In the data rows, zero lies at 4.5, halfway between 4 and 5.
In each game, the first row plays the second. By how much does the first row win? 10 means about a draw, 20 a big win and 0 a big loss. Wins can go round in a circle. Each row has two weighted sums of its numbers, A and B, taken from their middle values. A row wins by its A times the other's B, less its B times the other's A.
array([4, 5, 3, 4, 2, 2, 5, 7, 4, 5])
array([6, 5, 5, 6, 3, 4, 5, 5, 3, 6]) 8
array([5, 6, 3, 4, 6, 2, 7, 5, 6, 2])
array([5, 4, 4, 4, 4, 4, 4, 4, 5, 4]) 10
array([4, 6, 4, 7, 4, 5, 6, 4, 5, 2])
array([6, 7, 4, 3, 3, 1, 2, 9, 8, 6]) 5
array([2, 4, 3, 5, 3, 3, 7, 6, 3, 5])
array([4, 4, 5, 5, 4, 5, 4, 3, 4, 4]) 10
array([4, 4, 3, 5, 4, 4, 4, 5, 4, 5])
array([8, 6, 5, 3, 4, 4, 3, 9, 7, 6]) 9
array([5, 4, 6, 4, 6, 6, 5, 4, 5, 4])
array([5, 4, 5, 3, 6, 5, 5, 5, 7, 5]) 10
array([6, 7, 7, 1, 7, 7, 5, 3, 9, 4])
array([5, 4, 6, 5, 2, 4, 4, 4, 2, 4]) 10
array([7, 2, 1, 1, 7, 8, 8, 4, 9, 2])
array([6, 5, 5, 4, 3, 5, 5, 4, 4, 2]) 11
array([1, 2, 3, 9, 1, 3, 5, 2, 0, 2])
array([3, 4, 4, 5, 4, 5, 5, 5, 3, 6]) 11
array([7, 7, 4, 6, 5, 4, 5, 3, 4, 2])
array([6, 4, 5, 1, 7, 6, 5, 6, 8, 4]) 10
array([4, 3, 4, 3, 6, 7, 6, 8, 3, 9])
array([5, 5, 2, 7, 4, 2, 5, 1, 3, 2]) 5
array([5, 4, 3, 4, 5, 5, 4, 6, 7, 5])
array([5, 3, 4, 3, 2, 4, 5, 6, 8, 4]) 8
array([9, 3, 4, 3, 3, 2, 7, 4, 5, 6])
array([5, 6, 4, 5, 6, 5, 4, 6, 4, 6]) 8
array([4, 1, 3, 3, 4, 5, 4, 6, 4, 5])
array([2, 4, 7, 6, 4, 6, 7, 3, 3, 5]) 11
array([2, 4, 3, 4, 4, 4, 7, 6, 3, 6])
array([4, 5, 6, 1, 7, 6, 6, 7, 7, 5]) 10
array([5, 4, 9, 5, 4, 6, 3, 4, 6, 4])
array([6, 4, 2, 3, 5, 3, 5, 4, 6, 5]) 7
array([4, 4, 7, 6, 5, 6, 4, 3, 3, 6])
array([6, 4, 4, 6, 4, 3, 5, 3, 3, 4]) 10
array([5, 2, 6, 6, 4, 7, 2, 3, 3, 6])
array([9, 6, 4, 4, 5, 4, 1, 6, 6, 6]) 10
array([4, 4, 6, 8, 4, 4, 2, 1, 1, 4])
array([6, 5, 9, 7, 5, 9, 4, 1, 6, 3]) 3
array([6, 5, 2, 4, 4, 3, 2, 5, 3, 5])
array([4, 4, 3, 5, 4, 3, 5, 3, 4, 3]) 10
array([7, 6, 6, 6, 3, 5, 5, 6, 6, 5])
array([4, 9, 4, 3, 6, 0, 6, 2, 7, 0]) 19
array([4, 4, 2, 5, 1, 1, 6, 5, 3, 4])
array([6, 2, 2, 4, 5, 4, 4, 4, 4, 5]) 6
array([4, 4, 1, 6, 4, 1, 5, 5, 4, 3])
array([5, 5, 3, 5, 5, 3, 4, 5, 4, 6]) 12
array([4, 4, 3, 6, 4, 4, 4, 5, 2, 5])
array([5, 4, 8, 3, 5, 8, 4, 4, 5, 6]) 10
array([5, 3, 2, 4, 4, 3, 5, 6, 4, 4])
array([5, 3, 2, 4, 5, 5, 4, 5, 3, 5]) 10
array([5, 6, 5, 0, 6, 6, 6, 5, 6, 4])
array([6, 4, 0, 6, 3, 0, 4, 5, 5, 0]) 8
array([4, 3, 1, 7, 2, 2, 4, 5, 2, 6])
array([4, 9, 8, 1, 8, 5, 8, 3, 6, 0]) 7
array([6, 4, 7, 5, 4, 7, 2, 3, 4, 4])
array([4, 4, 3, 6, 4, 4, 3, 3, 2, 5]) 14
array([5, 4, 3, 1, 8, 6, 5, 8, 7, 7])
array([6, 4, 3, 4, 4, 3, 4, 4, 3, 6]) 11
array([5, 4, 5, 3, 7, 8, 5, 5, 7, 4])
array([4, 4, 6, 3, 7, 8, 3, 5, 6, 5]) 12
array([5, 4, 3, 3, 5, 4, 4, 6, 4, 7])
array([3, 3, 4, 6, 5, 4, 2, 2, 3, 6]) 5
array([4, 5, 6, 3, 8, 7, 5, 4, 7, 4])
array([3, 6, 3, 3, 5, 3, 5, 7, 4, 7]) 13
array([4, 4, 3, 6, 4, 3, 4, 4, 2, 7])
array([2, 6, 3, 7, 4, 2, 5, 5, 4, 5]) 10
array([5, 5, 7, 6, 5, 6, 2, 4, 4, 6])
array([4, 3, 4, 3, 7, 6, 3, 5, 5, 6]) 12
array([4, 5, 6, 7, 4, 5, 4, 3, 3, 5])
array([3, 6, 7, 6, 5, 7, 1, 5, 3, 6]) 11
array([5, 4, 5, 6, 4, 4, 5, 2, 4, 3])
array([4, 4, 4, 5, 3, 3, 4, 5, 5, 3]) 10
array([5, 5, 3, 5, 4, 3, 4, 5, 4, 4])
array([6, 6, 1, 1, 9, 3, 5, 4, 6, 4]) 14
array([6, 8, 4, 5, 4, 3, 3, 3, 6, 2])
array([4, 3, 0, 5, 3, 2, 5, 6, 5, 4]) 9
array([4, 3, 5, 3, 6, 6, 3, 8, 4, 6])
array([4, 4, 3, 4, 5, 3, 4, 5, 4, 5]) 13
array([3, 5, 5, 7, 5, 5, 4, 3, 5, 3])
array([5, 5, 4, 5, 3, 3, 4, 5, 4, 5]) 8
array([5, 7, 3, 2, 4, 3, 6, 6, 6, 5])
array([3, 3, 2, 4, 4, 2, 2, 8, 4, 8]) 8
array([3, 4, 4, 5, 5, 6, 4, 5, 4, 3])
array([5, 5, 2, 5, 5, 3, 4, 6, 5, 6]) 11
array([4, 2, 7, 2, 6, 8, 5, 5, 5, 5])
array([2, 6, 6, 2, 6, 5, 8, 5, 6, 3]) 10
array([6, 4, 6, 2, 8, 9, 4, 5, 7, 6])
array([4, 5, 5, 7, 4, 4, 2, 3, 4, 1]) 9
array([4, 1, 3, 6, 2, 3, 4, 5, 2, 5])
array([4, 4, 4, 6, 6, 5, 4, 2, 2, 5]) 7
array([4, 5, 5, 6, 3, 4, 4, 4, 4, 5])
array([5, 6, 7, 5, 4, 5, 4, 3, 6, 4]) 11
array([6, 3, 4, 7, 2, 5, 5, 0, 2, 2])
array([5, 5, 8, 2, 6, 9, 4, 4, 6, 4]) 11
array([6, 7, 5, 3, 5, 3, 7, 5, 4, 5])
array([5, 4, 2, 6, 4, 2, 5, 5, 4, 4]) 10
array([4, 5, 7, 2, 7, 6, 4, 4, 5, 5])
array([3, 5, 4, 6, 1, 2, 3, 6, 4, 5]) 8
array([5, 5, 7, 3, 7, 6, 4, 4, 7, 4])
array([5, 6, 4, 3, 4, 4, 7, 2, 6, 2]) 10
array([5, 3, 4, 3, 5, 6, 5, 5, 3, 6])
array([4, 5, 4, 6, 3, 4, 6, 4, 3, 5]) 13
array([4, 4, 5, 6, 4, 5, 4, 3, 4, 4])
array([5, 3, 8, 5, 4, 7, 5, 1, 3, 4]) 10
array([5, 4, 4, 6, 2, 2, 5, 5, 2, 4])
array([5, 4, 5, 5, 4, 5, 3, 5, 4, 5]) 11
array([4, 6, 4, 0, 6, 2, 6, 7, 6, 8])
array([5, 5, 4, 6, 4, 4, 5, 4, 4, 4]) 12
array([5, 5, 5, 4, 6, 6, 7, 3, 3, 3])
array([8, 4, 3, 5, 4, 2, 4, 5, 4, 5]) 12
array([5, 4, 4, 9, 4, 4, 3, 4, 0, 6])
array([4, 7, 4, 2, 8, 3, 3, 7, 7, 4]) 7
array([5, 4, 5, 3, 7, 4, 4, 3, 4, 4])
array([5, 6, 6, 4, 6, 5, 5, 3, 4, 5]) 13
array([6, 3, 5, 5, 4, 6, 5, 5, 6, 4])
array([4, 4, 2, 5, 3, 3, 5, 4, 5, 2]) 14
array([4, 5, 4, 6, 4, 4, 4, 3, 4, 4])
array([2, 5, 3, 2, 5, 3, 7, 6, 4, 5]) 11
